Named moves (each a turn or a mirror), then the moves between two rows, first move first; the first pair answered:
Z:
[-1.08  4.73  1.50 -2.93  0.57  0.27 -2.84  3.57  4.39  0.08 -0.32 -0.94
 -0.57  2.71  0.02 -1.97  0.36  2.42  1.29  0.90 -0.94] |-> [-2.32 -0.64 -0.52  0.45  1.88  0.50  1.79  2.29 -0.66 -4.48  0.91  2.67
 -0.05 -3.08 -1.13 -1.81  0.28 -3.87 -0.77  3.50 -2.22]
[-0.55  1.42 -1.27  0.43  1.27 -1.02 -1.71  0.72  0.31 -0.56 -0.28 -1.45
 -0.87  2.06 -0.65 -0.04  0.91 -1.71  0.27  0.68  0.75] |-> [-0.61  0.81 -1.44  0.78  1.43 -0.99 -0.99  0.76 -0.31 -1.17 -0.03 -0.98
 -0.81  1.21 -0.68 -0.06  0.57 -2.50 -0.04  1.34  0.33]
[-2.22 -0.40  0.87  1.18 -2.24  2.64 -1.61  1.56  0.19 -0.54 -0.58  0.03
  4.65 -0.98  0.52 -2.86 -0.40  2.08 -0.85 -0.25 -2.85] |-> [-2.36 -0.59  0.97  1.36 -2.08  2.61 -1.38  1.58 -0.03 -0.81 -0.52  0.20
  4.70 -1.38  0.35 -2.79 -0.30  1.84 -0.96 -0.17 -3.01]
M:
[-3.33  0.64 -0.19  2.05  0.48  1.01  1.48  0.38 -3.89 -2.83 -1.59 -2.71
  1.56  4.36 -0.24  0.65  0.61 -0.86 -1.01 -0.23 -4.11] |-> [-3.49  0.67 -0.17  1.84  0.27  1.31  2.37  1.10 -3.47 -3.50 -1.15 -2.24
  0.94  3.34 -0.74 -0.52  0.62 -1.05 -1.19 -0.02 -4.56]
[ 1.57  0.58 -2.95 -2.10  2.10 -1.84  1.17  2.74 -1.13  0.95  1.66 -1.73
 -2.00  0.97 -0.50  0.33  2.38 -0.62 -1.02  2.13  0.22] |-> [ 1.70  0.74 -3.03 -2.23  2.22 -1.94  0.79  2.48 -1.12  0.90  1.38 -1.62
 -2.00  1.60 -0.23  0.82  2.18 -0.84 -0.72  2.40  0.55]
[-1.58  0.08 -0.75  0.51  1.45  0.93 -1.34  2.27 -4.55  0.15  2.32 -2.60
 -2.61  0.83 -2.57 -0.06  2.48  0.42 -0.03  0.12  1.73] |-> [-2.17  0.68 -0.93 -0.59  2.01  1.46 -0.91  2.46 -1.77 -2.41  1.76 -0.46
 -4.82  1.28 -2.09 -0.14  0.66 -1.16 -0.12  3.09  1.19]
[-1.07  1.74 -2.34  2.15 -1.12 -0.01 -1.29  2.26 -2.33 -1.15  0.64 -2.61
 -1.21  0.49 -2.30 -3.72  2.20 -1.52 -0.22  1.54  1.96] |-> [-1.38  2.53 -2.66  1.54 -0.50 -0.03 -1.82  1.36 -0.74 -2.02 -0.20 -1.66
 -1.88  2.15 -1.43 -2.26  0.82 -2.46  0.40  3.46  2.36]
D:
[ 0.70 -1.14 -0.81  1.24  1.05 -2.59  0.62 -0.54  0.45 -1.81 -1.83  4.07
 -1.26 -1.50  1.39 -0.12 -0.80 -1.56  0.02  1.94 -0.74] |-> [-0.24  0.13 -1.73  1.10  2.24 -2.72  0.02 -0.08 -0.52 -1.99 -1.73  1.76
 -2.47  0.30  0.56 -0.27 -0.14 -2.90 -0.45  2.41 -0.76]
[-3.12  0.88  0.16 -1.05  0.30  0.39  1.48 -0.07  0.18 -0.58 -0.84  2.30
 -1.72 -0.49  1.90  1.57 -0.99 -2.97 -0.10 -0.09 -0.16] |-> [-2.88  0.33  0.09 -0.67  0.12  0.25  1.67 -0.15 -0.33 -0.52 -0.89  2.57
 -1.52 -1.36  1.68  1.49 -0.83 -2.96 -0.12 -0.35  0.07]
[-0.21 -1.68  0.21 -1.21  1.75  1.11  0.65  1.33 -1.01  1.47  2.15 -0.50
 -0.36 -0.23 -0.79  2.63  1.21 -0.74  0.05  1.32 -0.62] |-> [-0.56 -0.29  0.70 -2.03  1.10  1.55 -0.19  1.54  1.96  1.03  1.36 -0.30
 -0.41  1.21  0.17  2.35 -0.37  0.30  0.18  1.60 -1.60]
Pairs:
Each pair is 2 to 3 moves apart.
[ 0.03 -1.71  0.00  0.75  1.15 -0.13  0.76  0.82 -3.10  0.51  0.98 -1.86
 -0.09 -1.85 -1.55 -1.24  1.86 -1.37 -1.40 -1.84 -0.47] |-> [ 0.03 -1.58  0.94 -0.76  0.54  0.04  0.52 -1.50  2.34 -1.87 -1.24  3.52
 -0.32 -0.53  1.03  1.30 -1.99 -1.32  0.00  1.82 -0.48] -> D D M
[ 0.71 -1.51  0.16 -2.13 -0.09  0.81  2.12 -0.55  2.16 -0.97 -0.23  3.34
 -2.05 -0.53 -0.95  1.19  0.23 -0.24 -0.14  1.55  1.31] |-> [ 1.08 -1.47 -0.54 -1.98  0.94 -0.08  1.96 -0.16 -0.58  0.53  0.27  1.35
 -2.44 -0.16 -1.88  1.36  2.30 -0.84 -0.07  1.00  2.72] -> Z D
[-2.50 -0.66 -0.81  2.81 -2.12  2.40 -2.26 -3.32 -0.68 -0.31 -1.30 -1.38
  5.18  1.09  3.32  1.92 -2.59  0.91 -0.72 -1.07 -3.14] |-> [-4.28  0.40 -2.25  1.45  0.13  2.57 -1.08 -1.54  0.14 -4.50 -0.66 -1.30
  0.63  1.27  1.89 -0.15 -2.63 -3.69 -2.11  2.40 -4.03] -> M D M
[ 0.64  0.23 -0.64 -1.30  0.67 -0.89 -0.48 -0.90  0.22 -2.53 -1.18  1.46
 -2.68  0.73  0.98  0.12  0.19 -1.84  0.50  1.18  1.47] |-> [ 1.73  0.13 -0.12 -0.45 -0.16 -1.07 -1.33 -0.41 -2.24  0.64 -0.57 -1.58
 -0.58  0.55  0.49 -0.17  2.09  0.85  0.39 -2.42  2.07] -> Z M
[ 0.36 -2.99  0.27 -0.60  0.38 -0.92  2.39 -2.10 -0.96 -1.02  0.48  1.90
 -1.71 -1.97 -0.56 -0.34 -0.19 -0.96  0.92  2.74  0.92] |-> [ 1.46 -0.71  1.87 -2.10 -0.95 -0.77  0.11 -0.46  0.79  2.34  0.46 -0.98
 -1.66 -0.15 -0.46 -1.78  1.07  3.51  1.35 -0.27  1.24] -> Z M
[-0.63  1.78 -0.86 -0.39  1.31 -0.39 -1.28  2.54 -0.43  0.09  2.14 -2.55
 -2.44  2.87 -0.43 -2.52  1.45 -0.97 -0.70  0.22  1.08] |-> [-0.97  0.66 -2.01  0.64  2.00 -0.68 -1.16  0.47 -2.27 -0.39  1.48 -2.05
 -1.24  3.48  0.25 -0.36  0.61 -2.95 -0.33  1.21  1.91] -> M Z M
[ 0.56 -0.98 -2.46  1.24  0.02  0.83  1.08 -0.82 -1.12 -0.15 -0.45  0.85
  0.77 -1.12  0.28 -0.77 -0.48  1.04 -0.06 -0.83 -0.13] |-> [-0.05  0.19 -2.80  0.50  0.25  1.09  0.66 -1.16  0.65 -1.10 -1.05  1.38
  0.04  0.03  0.78 -0.61 -1.30  0.57  0.19  0.37 -0.61] -> M D D
